In the data rows, the value 128 means zero.
Here are some points:
120 & 104 & 140 & 168 & 99 & 96 & 174 & 192 & 121 & 179 & 117 & 160 \\
85 & 51 & 189 & 131 & 134 & 88 & 124 & 158 & 125 & 162 & 64 & 108 \\
125 & 103 & 160 & 100 & 150 & 164 & 89 & 121 & 140 & 74 & 96 & 101 \\
118 & 148 & 88 & 87 & 93 & 94 & 103 & 156 & 119 & 120 & 141 & 103 \\
129 & 136 & 115 & 170 & 160 & 110 & 155 & 154 & 119 & 178 & 113 & 185 \\
125 & 126 & 124 & 121 & 105 & 157 & 91 & 131 & 115 & 92 & 129 & 85 \\
147 & 146 & 102 & 129 & 106 & 84 & 139 & 125 & 113 & 138 & 150 & 120 \\
96 & 112 & 153 & 163 & 143 & 124 & 149 & 140 & 67 & 172 & 76 & 127 \\
155 & 130 & 90 & 130 & 109 & 83 & 137 & 147 & 115 & 163 & 144 & 153 \\
116 & 115 & 142 & 123 & 121 & 99 & 101 & 133 & 157 & 104 & 152 & 91 \\
146 & 131 & 97 & 102 & 143 & 170 & 120 & 101 & 148 & 93 & 119 & 141 \\
111 & 119 & 114 & 79 & 146 & 160 & 118 & 105 & 188 & 78 & 113 & 109 \\
134 & 145 & 100 & 78 & 99 & 78 & 95 & 158 & 136 & 124 & 135 & 110 \\
105 & 154 & 105 & 167 & 158 & 161 & 121 & 154 & 112 & 145 & 102 & 153 \\
156 & 137 & 109 & 127 & 125 & 84 & 141 & 125 & 107 & 180 & 118 & 167 \\
147 & 65 & 127 & 162 & 112 & 125 & 119 & 118 & 145 & 144 & 151 & 122 \\
148 & 73 & 165 & 129 & 160 & 130 & 112 & 119 & 91 & 152 & 78 & 163 \\
150 & 125 & 156 & 143 & 127 & 84 & 160 & 107 & 147 & 131 & 150 & 144 \\
119 & 127 & 112 & 165 & 135 & 161 & 112 & 179 & 79 & 159 & 108 & 142 \\
127 & 157 & 113 & 99 & 146 & 147 & 110 & 104 & 134 & 85 & 120 & 101 \\
112 & 146 & 73 & 92 & 106 & 115 & 98 & 155 & 168 & 111 & 147 & 108 \\
119 & 133 & 120 & 136 & 107 & 146 & 166 & 105 & 117 & 146 & 144 & 123 \\
155 & 159 & 113 & 101 & 125 & 122 & 141 & 96 & 145 & 85 & 120 & 115 \\
142 & 132 & 74 & 136 & 136 & 70 & 120 & 156 & 111 & 172 & 109 & 166 \\
169 & 141 & 128 & 141 & 126 & 119 & 161 & 108 & 149 & 139 & 144 & 151 \\
133 & 136 & 144 & 111 & 146 & 121 & 146 & 84 & 164 & 106 & 127 & 134 \\
105 & 118 & 154 & 134 & 110 & 172 & 158 & 104 & 132 & 128 & 122 & 122 \\
131 & 78 & 169 & 149 & 142 & 134 & 154 & 88 & 160 & 143 & 131 & 140 \\
99 & 136 & 118 & 102 & 129 & 83 & 105 & 100 & 127 & 101 & 132 & 86 \\
166 & 127 & 155 & 111 & 146 & 82 & 162 & 102 & 148 & 117 & 116 & 139 \\
100 & 152 & 74 & 109 & 166 & 120 & 102 & 128 & 139 & 145 & 104 & 165 \\
116 & 141 & 121 & 124 & 99 & 97 & 115 & 158 & 90 & 129 & 141 & 102 \\
122 & 131 & 112 & 143 & 111 & 138 & 107 & 117 & 154 & 144 & 171 & 139 \\
69 & 107 & 163 & 125 & 146 & 182 & 129 & 97 & 141 & 104 & 90 & 101 \\
144 & 154 & 125 & 92 & 128 & 150 & 120 & 125 & 133 & 90 & 140 & 108 \\
125 & 147 & 92 & 93 & 96 & 103 & 106 & 154 & 120 & 119 & 143 & 110 \\
125 & 133 & 122 & 146 & 110 & 165 & 169 & 94 & 138 & 131 & 143 & 133 \\
111 & 131 & 133 & 123 & 141 & 147 & 107 & 113 & 109 & 104 & 133 & 88 \\
159 & 127 & 144 & 128 & 140 & 98 & 131 & 129 & 106 & 120 & 123 & 121 \\
102 & 138 & 115 & 104 & 130 & 91 & 102 & 109 & 121 & 108 & 131 & 94 \\
31 more points follow, each with its number after it:
124 & 132 & 172 & 147 & 126 & 102 & 181 & 116 & 141 & 134 & 149 & 128 \\ 0
175 & 150 & 83 & 113 & 134 & 124 & 131 & 161 & 125 & 135 & 137 & 147 \\ 1
111 & 121 & 138 & 166 & 165 & 110 & 143 & 127 & 92 & 155 & 129 & 165 \\ 2
169 & 135 & 151 & 133 & 137 & 101 & 177 & 99 & 130 & 116 & 114 & 124 \\ 3
131 & 81 & 178 & 130 & 164 & 149 & 123 & 100 & 143 & 127 & 90 & 125 \\ 4
112 & 154 & 102 & 115 & 81 & 124 & 107 & 180 & 142 & 114 & 151 & 104 \\ 5
93 & 113 & 173 & 125 & 108 & 173 & 130 & 113 & 139 & 102 & 138 & 105 \\ 6
119 & 136 & 132 & 103 & 109 & 110 & 107 & 111 & 134 & 97 & 135 & 89 \\ 7
114 & 133 & 126 & 130 & 135 & 146 & 109 & 116 & 107 & 107 & 141 & 91 \\ 8
98 & 61 & 157 & 108 & 135 & 151 & 109 & 96 & 152 & 108 & 81 & 106 \\ 9
114 & 125 & 134 & 128 & 189 & 154 & 119 & 88 & 151 & 114 & 85 & 154 \\ 10
97 & 151 & 101 & 156 & 176 & 148 & 103 & 149 & 118 & 127 & 93 & 141 \\ 11
139 & 113 & 127 & 143 & 108 & 134 & 169 & 108 & 162 & 139 & 152 & 143 \\ 12
127 & 95 & 154 & 164 & 123 & 148 & 167 & 126 & 151 & 177 & 118 & 142 \\ 13
124 & 131 & 126 & 130 & 103 & 102 & 117 & 121 & 83 & 141 & 143 & 105 \\ 14
112 & 138 & 121 & 124 & 95 & 86 & 116 & 161 & 83 & 132 & 139 & 100 \\ 15
127 & 173 & 116 & 134 & 148 & 132 & 142 & 130 & 123 & 122 & 131 & 135 \\ 16
125 & 152 & 95 & 77 & 132 & 130 & 106 & 129 & 126 & 89 & 127 & 96 \\ 17
113 & 149 & 99 & 100 & 121 & 132 & 99 & 133 & 129 & 94 & 120 & 109 \\ 18
99 & 93 & 163 & 183 & 96 & 98 & 177 & 160 & 127 & 151 & 128 & 122 \\ 19
106 & 164 & 136 & 108 & 109 & 118 & 122 & 143 & 125 & 112 & 135 & 113 \\ 20
123 & 109 & 153 & 112 & 108 & 155 & 123 & 112 & 155 & 96 & 158 & 107 \\ 21
131 & 140 & 113 & 92 & 109 & 125 & 113 & 93 & 174 & 85 & 134 & 116 \\ 22
142 & 92 & 138 & 140 & 90 & 112 & 114 & 153 & 144 & 131 & 163 & 99 \\ 23
72 & 147 & 97 & 115 & 172 & 140 & 94 & 139 & 155 & 120 & 108 & 137 \\ 24
144 & 107 & 115 & 130 & 88 & 94 & 136 & 144 & 137 & 146 & 166 & 131 \\ 25
148 & 142 & 110 & 122 & 130 & 131 & 133 & 91 & 149 & 123 & 146 & 123 \\ 26
129 & 131 & 140 & 140 & 123 & 176 & 128 & 106 & 105 & 119 & 138 & 126 \\ 27
164 & 129 & 154 & 111 & 142 & 88 & 159 & 101 & 134 & 119 & 116 & 133 \\ 28
118 & 127 & 115 & 160 & 136 & 159 & 112 & 169 & 84 & 151 & 113 & 134 \\ 29
114 & 123 & 165 & 129 & 106 & 179 & 159 & 93 & 131 & 117 & 121 & 118 \\ 30
Which of these numbered points is nearest to each point below, ignoring the 2 directions in which the first points spread most? Its number follows each.
153 & 139 & 144 & 130 & 139 & 110 & 164 & 104 & 132 & 116 & 115 & 124 \\ > 3
128 & 122 & 120 & 119 & 140 & 137 & 145 & 88 & 141 & 131 & 142 & 142 \\ > 26
125 & 135 & 138 & 132 & 124 & 174 & 124 & 108 & 106 & 116 & 136 & 123 \\ > 27
140 & 100 & 151 & 93 & 159 & 157 & 96 & 111 & 145 & 88 & 108 & 99 \\ > 4
141 & 113 & 131 & 144 & 111 & 136 & 179 & 98 & 167 & 139 & 149 & 150 \\ > 12
149 & 73 & 128 & 158 & 110 & 121 & 119 & 123 & 141 & 143 & 152 & 124 \\ > 25
108 & 121 & 138 & 170 & 169 & 111 & 141 & 127 & 87 & 154 & 127 & 159 \\ > 2
145 & 129 & 143 & 119 & 135 & 128 & 159 & 83 & 124 & 92 & 122 & 106 \\ > 3
124 & 142 & 130 & 172 & 156 & 121 & 167 & 139 & 108 & 170 & 121 & 171 \\ > 16
150 & 132 & 93 & 103 & 135 & 175 & 124 & 102 & 152 & 91 & 120 & 140 \\ > 1
130 & 174 & 135 & 148 & 146 & 123 & 127 & 124 & 147 & 136 & 151 & 122 \\ > 16
97 & 51 & 153 & 113 & 135 & 161 & 111 & 85 & 157 & 110 & 82 & 110 \\ > 9
133 & 123 & 135 & 144 & 119 & 141 & 162 & 110 & 163 & 125 & 149 & 152 \\ > 12
188 & 108 & 116 & 123 & 145 & 88 & 100 & 163 & 148 & 128 & 123 & 167 \\ > 4
97 & 142 & 82 & 94 & 163 & 133 & 74 & 145 & 96 & 116 & 87 & 114 \\ > 11
143 & 71 & 125 & 164 & 113 & 125 & 124 & 129 & 143 & 150 & 146 & 131 \\ > 25
Here are 31 other points, each followed by its number:
143 & 136 & 143 & 128 & 119 & 160 & 114 & 127 & 111 & 127 & 147 & 123 \\ 0
126 & 134 & 113 & 114 & 74 & 124 & 141 & 158 & 169 & 117 & 170 & 125 \\ 1
139 & 180 & 123 & 166 & 148 & 140 & 123 & 153 & 133 & 129 & 132 & 141 \\ 2
140 & 151 & 133 & 116 & 142 & 111 & 174 & 85 & 140 & 109 & 127 & 116 \\ 3
142 & 119 & 128 & 151 & 154 & 117 & 154 & 130 & 119 & 164 & 114 & 171 \\ 4
124 & 86 & 159 & 166 & 120 & 147 & 174 & 124 & 158 & 176 & 119 & 144 \\ 5
74 & 95 & 181 & 144 & 138 & 128 & 130 & 148 & 98 & 139 & 89 & 95 \\ 6
67 & 161 & 105 & 106 & 146 & 154 & 97 & 141 & 140 & 111 & 125 & 121 \\ 7
115 & 121 & 162 & 126 & 103 & 175 & 154 & 100 & 134 & 117 & 127 & 113 \\ 8
100 & 181 & 115 & 98 & 134 & 101 & 118 & 150 & 152 & 117 & 155 & 122 \\ 9
140 & 85 & 158 & 133 & 166 & 131 & 113 & 118 & 95 & 147 & 78 & 161 \\ 10
137 & 117 & 113 & 181 & 123 & 130 & 141 & 189 & 127 & 172 & 131 & 170 \\ 11
135 & 121 & 129 & 111 & 91 & 117 & 98 & 145 & 142 & 106 & 147 & 96 \\ 12
130 & 144 & 95 & 135 & 145 & 137 & 87 & 164 & 85 & 143 & 102 & 148 \\ 13
130 & 138 & 160 & 107 & 150 & 128 & 129 & 109 & 109 & 128 & 140 & 144 \\ 14
139 & 78 & 159 & 126 & 158 & 124 & 104 & 127 & 95 & 150 & 83 & 154 \\ 15
91 & 77 & 171 & 175 & 122 & 142 & 119 & 135 & 98 & 164 & 102 & 116 \\ 16
81 & 130 & 169 & 123 & 155 & 139 & 102 & 132 & 132 & 96 & 111 & 84 \\ 17
156 & 126 & 111 & 104 & 97 & 130 & 135 & 135 & 161 & 106 & 155 & 129 \\ 18
78 & 87 & 186 & 140 & 136 & 118 & 126 & 153 & 105 & 138 & 90 & 97 \\ 19
121 & 120 & 151 & 135 & 86 & 127 & 153 & 118 & 183 & 110 & 160 & 119 \\ 20
160 & 148 & 123 & 116 & 118 & 123 & 149 & 115 & 122 & 129 & 135 & 114 \\ 21
121 & 104 & 179 & 121 & 163 & 167 & 138 & 90 & 132 & 125 & 113 & 133 \\ 22
141 & 123 & 139 & 137 & 117 & 139 & 168 & 96 & 171 & 117 & 152 & 153 \\ 23
170 & 134 & 88 & 136 & 134 & 101 & 147 & 160 & 148 & 147 & 130 & 174 \\ 24
169 & 121 & 108 & 152 & 147 & 113 & 158 & 156 & 146 & 161 & 109 & 186 \\ 25
102 & 97 & 160 & 176 & 110 & 107 & 170 & 148 & 130 & 145 & 121 & 127 \\ 26
97 & 80 & 168 & 170 & 133 & 144 & 117 & 133 & 104 & 161 & 96 & 126 \\ 27
132 & 129 & 138 & 106 & 127 & 163 & 85 & 124 & 124 & 105 & 134 & 110 \\ 28
117 & 156 & 111 & 111 & 132 & 154 & 100 & 139 & 134 & 98 & 128 & 115 \\ 29
124 & 122 & 105 & 122 & 91 & 122 & 98 & 147 & 151 & 103 & 155 & 84 \\ 30
Which of these numbered points is nearest to each point below, ignoring the 2 directions in which the first points spread most? Its number follows each.
114 & 112 & 167 & 126 & 105 & 178 & 151 & 99 & 133 & 118 & 120 & 118 \\ > 8
132 & 137 & 151 & 108 & 143 & 128 & 149 & 80 & 161 & 103 & 127 & 126 \\ > 3
84 & 136 & 162 & 124 & 165 & 137 & 97 & 129 & 127 & 102 & 111 & 94 \\ > 17
127 & 140 & 103 & 130 & 142 & 142 & 85 & 162 & 94 & 135 & 101 & 141 \\ > 13
156 & 143 & 138 & 116 & 120 & 128 & 145 & 112 & 119 & 124 & 134 & 112 \\ > 21
118 & 129 & 98 & 155 & 205 & 114 & 147 & 99 & 146 & 143 & 87 & 153 \\ > 4
105 & 98 & 176 & 154 & 108 & 111 & 166 & 117 & 121 & 133 & 114 & 107 \\ > 26
107 & 138 & 128 & 124 & 105 & 93 & 113 & 156 & 89 & 127 & 134 & 97 \\ > 6
140 & 154 & 121 & 127 & 125 & 148 & 109 & 139 & 131 & 116 & 156 & 118 \\ > 0
127 & 131 & 106 & 135 & 115 & 132 & 109 & 113 & 152 & 139 & 163 & 142 \\ > 5
123 & 94 & 161 & 118 & 167 & 149 & 93 & 95 & 126 & 123 & 118 & 150 \\ > 10
113 & 126 & 160 & 124 & 107 & 169 & 151 & 95 & 132 & 113 & 123 & 113 \\ > 8
134 & 155 & 116 & 135 & 124 & 159 & 106 & 156 & 148 & 116 & 162 & 132 \\ > 11
168 & 138 & 88 & 132 & 128 & 110 & 146 & 156 & 152 & 137 & 135 & 166 \\ > 24
120 & 111 & 162 & 114 & 105 & 154 & 126 & 137 & 157 & 88 & 134 & 100 \\ > 12
87 & 151 & 128 & 136 & 98 & 124 & 132 & 142 & 152 & 108 & 159 & 86 \\ > 26
